Each row has a name. After each piece below comes the name of the row it's from, unless a question asks for something else. Each question is about the rows just above it. Places in a row count from 1.

[165 115 140 101 112 138 113 123 130  90 153 100 150 121 139 163 131 123
 178  76 122 141 140 125  80 158 138]  <83>
[126 144 146 135 111  96 163 173 124 176  79 113 123  85  75 115 149 175
 135 139 127 146  98  85 120  84 105]  <201>
[165  97  76 113  83 148 173 169 119  82 160 114 160 130 123 112 157  98
 127 147 166 149 103 129 127  79  80]  <47>
[117 162 176 105  84  80 142 144 108 111 175 136  76 107 121  81  85 178
 132  90 159 176 154 139  83 161 110]  <207>
[132  99 113  87 113 133 154  94 172  88  81  84  88 103  86  97 168  97
 116 127 161 114 122  86  97 124  96]  <189>
[161 150 114 171 134 176 128 149 130 120 138 173 149  83  85  79 159 122
 139  80 155 116  79 150 153 158 138]  <202>
[ 78  80 141 142 154 154 102 110 152 153 164 153 121  99 173 110 170 178
 175 116 106 115  96  79 154 100 156]  <85>
[161 138 150  85 130 176 138 149 155  79 116 114 122 153 149  83 159 173
 150 120  79 128 171  80 134 139 157]  <11>
[ 77 131 129 163 173 151 163  88 177 102 131 148 159 124  86 134 125 175
  80 146  76  81  88 161 122 163 115]  <143>
[131 170 131 152 130 131 102  77 149 125 144 160 133  94 165 128 140 106
 157 154 154 169 113 136 111 180 156]  <50>
[128 123  84 113  92 165  98 159 151 168 129 115 158 123 116  95 153 100
 160 115 167 142  75 101 121 120 162]  <87>
Row and place where [ 76 122 141] starts: => <83>, 20
Put [105 126 144 146 135 111  96 163 173 124 176  79 113 123  85  75 115 149
 175 135 139 127 146  98  85 120  84] back in order: which row is it? => <201>
Row and place where [88 81 84] starts: => <189>, 10
Count of [81] in <143>: => 1
[139 155 128 114  80 130 150 149 153 134  83 176 120 159  79 149  79 122
 116 138  85 173 171 157 138 161 150] is which row reordered? => <11>
Row and place where [149  83 159 173 150 120  79 128 171  80 134 139] starts: => <11>, 15
Where does [161 110] start? Give its row and place. => <207>, 26

[119 138 121 159 124 131 140 120 128 122 141 140 132 113 138 132 106 112
 132 134 176 141 114 130] : <43>
[138 126 103 123 126 125 134 117 130 133 103 137 143 136 113 139 152 110
 105 125 119 116 115 117] : <23>
[128 122 144 107 133 127 124 135 128 127 130 120 127 134 129 125 137 146
 136 126  93 124 145 128] : <105>
[126] with +1 step of 1 on every entry: => [127]
Times [132] occurs in <43>: => 3
[130 120 127 134 129 125 137] begins in row and place => <105>, 11

[132 126 125 155 119 159 129 117 158 127 107 121 122 122 129 112  80 129
 119  91 140 160 114 102 135 122 157  78 124 126 153 146 127 139 137 139
 136 137 131 138 145 147 123 110 119 141 156 140  95 133 142 148 117 154
 127 127 116 125 149 132  99 131 139]  <6>
[111 116 133 122 133 123 119 129 108 129 123 107 141 131 109 130 159 124
 124 154 130 119 124 139 138 116 112 160 126 117 127 110 115 138 119 133
 112 116 129 128 129 141 137 124 138 121 122 126 144 126 127 118 136 115
 147 117 147 133 111 115 146 116 105]  <55>
[135 151 135 132 131 121 129 140 123 157 156 140 127 148 149 151 158 116
 137 150 133 125 132 138 126 140 127 159 135 143 125 126 135 131 139 128
 149 139 128 134 135 114 123 138 137 112 115 134 150 147 117 130 146 114
 134 138 122 132 135 122 142 153 116]  <139>
[121 131 135 132 132 131 125 130 118 145 133 117 137 140 126 137 151 119
 129 147 137 129 122 132 132 125 125 153 128 126 133 118 122 141 129 136
 131 126 126 135 136 135 131 124 136 119 126 132 139 137 125 128 138 120
 145 123 136 133 126 113 141 134 106]  <160>
[147 146 147 105 158 136 158 113 116 162 116 111 155 158 141 130 137 125
 155 145 151 126 106 114  87 139 137 141 123 114 134 122 125 139 122 144
 121 107  93 146 130 114 136 120 124 137 141 127 130 125 134 123 109 138
 145  97 132 145 153 100 139 120 101]  <152>
[122 118 128 151 111 151 122 119 148 115 137 135 125 114 114 120 103 118
 119 105 147 153 120 113 134 133 147 102 118 139 149 141 135 137 142 136
 162 135 131 125 145 139 123 117 129 119 145 148 107 144 128 159 137 132
 129 144 119 129 121 122 118 154 123]  <59>
[114 128 137 159 112 147 114 129 135 141 160 132 130 131 118 141 144 102
 120 136 155 152 119 126 143 134 138 144 122 148 151 131 131 148 149 141
 176 140 134 131 157 140 122 121 143  99 135 157 133 164 118 160 161 111
 148 148 124 135 116 107 138 173  97]  <150>
[116 125 137 124 138 132 127 122 111 142 125 106 148 140 114 132 155 118
 130 152 142 126 116 129 127 122 122 158 122 118 134 110 116 145 124 141
 122 113 118 137 136 139 137 119 138 119 128 130 138 131 127 125 133 119
 152 113 145 136 120 103 147 126  95]  <91>
[134 112 128  92 136 117 140 119 113  99 122 132 135 114 112 114 123 139
 137 127 121 107 132 133 103 134 116 124 121 119 113 125 133 113 111 121
 117 109 113 113 105 109 133 133 120 137 124 116 125 105 128 123 110 128
 116 119 134 132 112 129 134 112 133]  <28>
[126] with -1 step of 1 on every entry: => [125]
Move every entry of [117 109 113] by -1 step of 1. => [116 108 112]

[133 130 139 135 131 129 128 135 153 136 128 132 142 131 130 130 130 130
 138 130 136 139 136 133 138 132 131 130 141 134 130 132] : <134>
[144 132 153 128 137 133 136 130 132 135 134 129 131 137 129 130 129 136
 130 130 133 133 136 139 172 128 132 132 143 130 129 135] : <136>
[128 130 132 139 130 147 130 142 138 136 130 140 130 137 132 130 133 130
 129 130 131 129 132 130 138 131 128 131 135 133 131 129] : <36>
[128 130 129 139 138 133 130 148 130 132 128 135 136 131 131 129 130 142
 136 129 132 147 131 133 130 132 130 130 138 131 130 131] : <128>
[136 128 130 131 131 135 131 133 129 130 132 130 139 136 130 130 135 142
 137 132 130 138 133 141 132 139 136 130 130 153 134 128] : <10>
[128 130 129 139 138 133 130 140 130 132 128 135 136 131 131 129 130 142
 136 129 132 147 131 133 130 132 130 130 138 131 130 130] : <57>
[128 130 132 135 133 130 128 142 135 134 128 132 135 131 130 130 132 131
 143 133 138 140 132 132 132 131 134 130 139 131 132 131] : <72>
[136 129 145 137 132 130 128 133 172 136 128 132 153 129 132 129 130 130
 135 133 135 137 139 134 143 130 131 130 132 136 133 129] : <14>
[128 133 130 154 140 131 128 137 132 135 128 137 137 134 132 131 130 131
 143 138 136 150 133 136 137 144 134 138 152 145 137 136] : <186>
Row and place where [129 131 137 129 130 129 136 130] starts: => <136>, 12
Move every entry of [135 131 133] by +1 step of 1. => [136 132 134]
[128 128 129 129 129 130 130 130 130 130 130 130 130 130 131 131 131 131
 132 132 132 133 133 135 136 136 138 138 139 140 142 147] is which row reordered? => <57>
Put [132 130 134 141 130 131 132 138 133 136 139 136 130 138 130 130 130 130
 131 142 132 128 136 153 135 128 129 131 135 139 130 133] back in order: which row is it? => <134>
Where does [139 138 133 130 140] start? Give its row and place. => <57>, 4
[128 133 172 136 128 132 153 129 132 129 130 130 135 133 135 137 139 134
 143 130 131 130 132 136 133 129 136 129 145 137 132 130] is which row reordered? => <14>
Move every entry of [138] by +1 step of 1. => [139]

[123 136 125 114] : <7>
[158 158 158 158] : <30>
[131 102 118 159] : <42>
[137 114 125 123] : <53>
[101 131 118 105] : <95>
[131 136 125 114] : <146>
[137 114 125] with +1 step of 1 on every entry: => [138 115 126]
[118 159 131 102] is which row reordered? => <42>
How many times does <30> hold [158]? => 4
Which row holds these entries in another order? [114 123 125 136] => <7>
Count of [125] in <7>: => 1

[126 112 120 107 130 116 120 128 133 128] = <33>
[ 89 121 105 114 141 111  93 132  91 122] = <204>
[131 165 142 130 132 168 137 111 115 121] = <158>
[102 130 122 149 143 132 116 114 120 104] = <86>
[101 149 132 130 116 114 120 143 122 104] = <92>
[ 89 121 105 122 141 111  93 132  91 122] = <181>
[109 116 121 137 144 124 118 117 133 103] = <140>
[125 162 141 143 133 163 137 106 127 116] = <51>
[110 134 134 110 121 131 131 118 110 109] = <111>
[137 125 134 103 152 162 135 116 125 106] = <20>
[ 92 136 113 116 135 122  95 110  93 121] = <103>
Put [104 122 143 120 114 116 130 132 149 101] back in order: which row is it? => <92>
Times [109] occurs in <111>: => 1
Which row holds these entries in another order? [122 120 104 143 132 149 102 116 130 114] => <86>

[134 124 137 129 116 131 119 126 122 129 110 128 117] : <78>
[116 120 117 112 100 112 113 102 140 126  95  96 129] : <108>
[122 127 129 103 123 131 128 105 156 125  88 127 118] : <131>
[133 134 134 138 134 145 138 125 141 109 114 134 127] : <138>
[116 128 119 123 115 114 149 148 128 137 122 134 127] : <45>
[135 131 145 118 130 141 128 126 132 130 103 145 114] : <141>
[126 134 136  98 135 142 135 107 160 126  83 144 115] : <161>
[126 134 136  98 135 142 135 109 160 126  83 144 115] : <76>
[128 132 136 110 131 141 132 116 147 122  98 137 119] : <125>
[156] with +1 step of 1 on every entry: => [157]
Times [135] occurs in <138>: => 0

[135 162 124 178 141 126 103 114]  <4>
[149 130 142 181 135 122 114 103]  <88>
[128 127 128 129 128 128 128 128]  <123>
[114 182 104 147 141 131 141 129]  <9>
[128 128 128 128 128 127 128 128]  <99>
[128 128 128 128 128 127] begins in row and place => <99>, 1
Put [128 128 127 128 128 128 128 128] back in order: which row is it? => <99>
[103 114 124 126 135 141 162 178] is which row reordered? => <4>
Where does [103 114] start? Give its row and place. => <4>, 7
asked: [128 127 128 129 128 128 128 128] => <123>
Where does [128 128 128 127 128 128] start? Give its row and place. => <99>, 3
[127 128 129 128 128 128] begins in row and place => <123>, 2

[162 152 140 155 125 159 105 102 166 123 123 101  88 124 123 107 152 129
 150 117 101 151 123 125 139]  <110>
[114 146 171 128 108 132 134 134 122 116 122 131 124 119 112 106 101 152
 117 150 151 123 129 106 184]  <96>
[136 108 125 110 158 118  76 105 152 123 138  96 124 139 135 118 144  79
 139 119  96 113 120 116  96]  <104>
Where does [112 106 101] start? Give its row and place. => <96>, 15
[96] with -1 step of 1 on every entry: => [95]
[152 129 150 117 101 151 123] begins in row and place => <110>, 17
Row and place where [134 134 122 116 122 131 124] starts: => <96>, 7
Shift each entry of [129 106] by -1 times 1: => [128 105]
Move every entry of [123] by +1 step of 1. => [124]

[131 107 156 114 112 137 141 123 164 115 144 132  68 174 128 113 113 127
 118 162 145 112 122 131 125 109 173 143 150 135 150 125  77 140 137 154] : <115>
[134 132 118 134 136 122 138 130 125 143 133 123 140 112 118 121 125 129
 138 120 131 131 130 129 132 122 118 115 125 135 129 127 128 125 130 122] : <148>
[136 103 151 113 106 138 136 125 163 107 144 134  72 177 139 122 138 132
 111 165 143 106 121 137 123 109 136 137 151 124 148 127  82 145 136 149] : <44>
[134 115 158 124 112 133 148 123 148 136 138 121  76 163 111 116 126 124
 139 139 137 118 120 145 130 110 157 136 147 146 148 117  98 128 131 153] : <118>
[127 112 157 113 115 128 142 124 157 123 138 133  69 173 127 119 127 125
 125 151 144 116 121 145 134 135 172 142 146 135 147 123  93 137 140 155] : <147>
[125 112 109 126 127 131 113 134 136  97 135 139 142 129 150 139  92 143
 100 152 126 125 132 116 112 126 132 120 128  97 121 148 115 148 131 113] : <117>
Shift each entry of [145] by -1 times 1: => [144]
Times [136] occurs in <44>: => 4

[128 143 106 120 129 132] = <24>
[178 148  93 125 121 106] = <176>
[151 167 108 127 100 122] = <94>
[150 170 133 139 139 150] = <124>
[168 148 151  93 158 160] = <163>
[168 158 126 129 120  72] = <68>
[149 127  75 125 142 158] = <29>
[185 103 120  90 139 148] = <145>
[144 144 144 124 137 144] = <90>
How many times does <90> hold [144]? => 4
Times [150] occurs in <124>: => 2
Move every entry of [ 93 158] by +1 step of 1. => [ 94 159]
Where does [129 120] start? Give its row and place. => <68>, 4

[107 104 169 128 174  97 111 118 122] = <64>
[138 126 115 139  83 146 138 116  83] = <109>
[138 126 115 119  83 146 138 116 120] = <12>
How many times does <109> hold [140]? => 0
Row and place where [ 97 111] starts: => <64>, 6
How many times does <109> hold [138]? => 2

[135 153 159 103 150 117 135 135 146 116 128 135 130 125 115 135 121 109
 114]  <155>
[132 120 139 160 142 127 132 105 124 125 112 134 154 117 131 130 146 140
 144]  <84>
[168 121 143 108 109 143 132 134 113  89 120 148 142 136  91 121 149 113
 126]  <46>
[137 132 132 103 126 118 112 138 151 108 149 107 104 139 123 134 100 179
 179]  <77>
[142 116 157 112 151 105 125 134 122 110 135 107 120 127 128 129 108 124
 118]  <48>
[132 107 179 126 139 103 123 137 107 104 149 132 138 134 112 151 132 100
 118]  <75>
Put [103 123 137 107 104 149 132 138 134 112 151 132 100 118 132 107 179 126
 139] back in order: which row is it? => <75>
[134] with +1 step of 1 on every entry: => [135]
[151 108 149 107 104] begins in row and place => <77>, 9
How many times does <77> hold [138]? => 1
[138 151 108 149] with +1 step of 1 on every entry: => [139 152 109 150]

[136 169 143 118  76 141]  <112>
[105 116 114 145 153  92]  <173>
[132 112 115 129 145  89]  <27>
[169 140 151  99 110 132]  <37>
[153 109 128  90 159 140]  <185>
[171 125 151 105 123 143]  <170>
[111 104 117 134 172 114]  <177>
[159 121 137 144 108  96]  <56>
[ 82 153 114 116 140 125]  <39>
[106 105 116 153 146 162]  <156>
[138 128 157 107 162 136]  <122>
[139 118 128 149 108 145]  <175>
[ 82 114 116 125 140 153] is which row reordered? => <39>
Where does [128 149] start? Give its row and place. => <175>, 3

[165 129 129 129 131 131 127 152 170 129 129 158 130 129 129] : <79>
[128 129 178 129 131 131 127 152 170 130 129 158 130 128 129] : <17>
[165 127 178 129 131 131 127 152 170 130 129 158 130 126 129] : <70>
How many times does <79> hold [129]? => 7
Shift each entry of [129] by -1 times 1: => [128]
Shift each entry of [131 131 127] by +1 times 1: => [132 132 128]
Shift each entry of [130 129] by +1 times 1: => [131 130]

[117 124 128 142 125 135 102 133 124]  <174>
[130 124 132 133 138 142 134 151 119]  <137>
[121 133 143 126 131 133 126 128 114]  <22>
[123 114 128 131 122 130 137 140 127]  <192>
[129 123 136 144 128 135 142 158 123]  <65>
[125 131 125 138 124 118 110 117 125]  <190>
[121 131 122 127 139 117 107 127 109]  <32>
[117 140 116 134 140 112 139 115 135]  <81>
[146  91 156 131 154 177 140  88 151]  <159>
[127 118 136 118 134 126 133 115 143]  <35>
Move every entry of [136 118 134] by +1 step of 1. => [137 119 135]
[125 138 124 118 110 117] begins in row and place => <190>, 3
Shift each entry of [142 158] by +1 times 1: => [143 159]
Times [125] occurs in <190>: => 3

[130 150 150 140 121 143 163 113 130 141 145 148 145 104 137 123 152] -> <106>
[145 150 123 140 121 143 163 157 130 141 145 148 145 104 144 138 152] -> <54>
[145 150 150 140 121 163 163 157 130 141 145 148 145 104 112 162 119] -> <120>
[163 145 130 138 121 143 138 157 145 141 145 148 145 104 138 138 152] -> <102>
asked: [145 150 123 140 121 143 163 157 130 141 145 148 145 104 144 138 152] => <54>
Times [112] occurs in <120>: => 1
Count of [145] in <102>: => 4

[141 156 141 156 145 156 156 130 129 141] : <62>
[143 156 145 134 168 128 123 141 131 124] : <63>
[142 142 119 133 112 112 142 112 108 120] : <67>
[141 130 119 133 123 112 142 108 108 111] : <80>
[141 156 145 156 156] begins in row and place => <62>, 3
Which row holds these entries in another order? [124 131 141 123 128 168 134 145 156 143] => <63>
How many times does <62> hold [141]? => 3
[141 131] begins in row and place => <63>, 8
[142 119] with +1 step of 1 on every entry: => [143 120]
Times [112] occurs in <67>: => 3

